In the rows, zero is written as 128.
Named turns come first, each shown by rows before and after it. Which turns, in which order, take the first row of each pair that follows to the second? Write the first one first, as in the answered first pair.
muteb (before |-> after):
[120 112 119 126 153 156 131 165 151 134 110 124 153 136 134 117] |-> [128 106 107 131 149 152 122 166 153 113 105 132 136 139 129 128]
[126 158 135  95 120 144 162 100 141 148 119 121 161 155 151 107] |-> [131 143 110  96  97 130 149 111 171  98 112 134 140 159 141 131]
[166 118 149 113 102 100 127 165  78 171 130 186 116 100 120 146] |-> [153 118 157 102  96  97 144 167  97 188 131 179 138 102 125 137]
mabu (before |-> after):
[156 109 135  94 103 129 134 151 126 149 123 170 107 124 133 139] |-> [148 124 123 145 109 128 113 120  81 111 138 142  94 125 117 160]
[ 98 153 134 148 134 135 124 102 116 130 126 103 155 147 115 119] |-> [105 142 143 115 131 132 137 122 143 154 116 119 163 150 127 105]
[149 123 125 113 105 132 123 132 136 118 132 146 103 110 108 151] |-> [146 132 114 137 143 151 107 118 116 110 127 127 100 118 111 140]
[166  84 101 118 137 113 112 149 163 109 116 163 103 139 162 142] |-> [161  90  97 144 122 104 103 135 141  85 131 150  94 135 148 165]
numu (before |-> after):
[126 120 113 153 129 138 130 117 109 100 105 137 114 147 108 155] |-> [118 116 107 139 130 138 135 130 149 101  95 138 132 156 116 145]
[ 99 157 139 125  97 150  95 120 132 129 142  70 171 152  93 142] |-> [115 157 134 137  98 151  78 114 101 115 149  78 145 147  86 153]
[107 128 128 162  79 105 133 104  62 158 183  82 175 138 106 141] |-> [145 108  88 170  96 112  86 114  50  97 161 114 108 141  97 165]
Then:
(2 to 3 turns a pair)
[164 107 141 103  87 127 119 160 137 115 113 151  97 139 145 136] |-> [168 107 137 111  90 128 117 158 131 111 116 149  93 139 145 138]
numu, muteb
[158 118 103 132 171 114 111 135 113  93 105 111 130 143 123 134] |-> [172 106 114 104 162 111 120 150 118 117 100 137 123 138 126 128]
mabu, muteb
[ 98 147 116 163  53 124 128 139 139  94 141 100 111 119 112 134] |-> [135 121  97 123  93 148 109 175 169  97  99 141  81 128 133 111]
mabu, mabu, muteb
[112 155  99 164 127 123 109 107 125 104 121 121 154 124 114 133] |-> [114 155 124 138 141 133 126 112 121 159 117 126 175 121 130 105]
mabu, numu
[119 156 163  96  53 128 139 157 157 152 122 118 146 147 113 126] |-> [147 158 124 144 131 168  76 134  87 103 106 108  85 156 113 122]
numu, mabu, numu
[137 134 129 116 123 114  98 128  94 109 147 153  97 125 144 160] |-> [102 145 125 130 108 106 110 117 129  89 154 123 132 134 142 165]
numu, numu, mabu
[112 152 138 163  97 122 141 114 108 177 122 128 149 118 104 145] |-> [116 145 141 139 115 134 147 129 127 199 109 135 158 123 117 123]
mabu, mabu
[165  92 114 109 128 138 121 127 117 123 128 166  79 115 122 137] |-> [137 101 144  89 126 141 159 126 141 180 131 146 136 115 136 108]
muteb, muteb
[ 77 128 123 117 105 113 171 133 218 134 132 114 194 147 129 109] |-> [114 130 105 174  74  95 125 104 112  66 165 130 105 125  84 180]
numu, muteb, muteb
[142 126 123 116 134 132 106 150 127 126 137 139  89 138 122 156] |-> [145 126 124 113 140 133 104 152 131 133 132 138  92 138 126 151]
mabu, mabu
[143 123 122 133 100 120 149 136 121 112 126 147 102  95 111 142] |-> [140 120 103 136 155 151 133 139 146 106 101 130 111 112 130 113]
mabu, numu
[123 118 121 130 151 136 125 108  75 172 118 109 128 109 129 139] |-> [104 104 112 101 127 122 144 132 163 160 102 114 161 124 139 134]
numu, muteb, muteb
[135 109 162 108 110 128 147 109  83 170 126 140 130 112 112 114] |-> [124  94 139 100  71 105 146 122 145 120 118 148 126 118 104 137]
muteb, muteb, numu
[149 124 121 123 117 107 139 170 136 110 144 178  77 134 115 118] |-> [153 134 134 131 135 117 141 156  91 134 154 168  75 130 114 109]
muteb, mabu
[154 147 130 139 130 124 124 116  55 179 124 128 109 107 123 117] |-> [154 140 140 124  95 108 138 126  70 183 131 142 111 100 119 128]
mabu, mabu
[161 120 117 132 184 133 121 140 118  95 101 142  79 134 123 132] |-> [134 133 171 103 134 109 183 140 131 177 129 136 142 116 128 122]
mabu, numu, numu
[154 127 129 103 149 145 114 133 124 140 101 147 117 130 129 132] |-> [157 126 130 106 121 132 117 132 118 129 112 156 106 122 117 149]
mabu, numu, muteb
[ 93 141 100 110 108 125 128 127 165 100 132 118 173 129 128 144] |-> [114 149 109 116 173 161 111 119 106 144 124 112 162 127 144 107]
numu, numu, mabu
[134 113 139 115  79 100  97 140  94 112 128 159  92 129 129 155] |-> [147 113 136 116 118 120  84 144  76 123 117 161  82 134 137 138]
numu, muteb
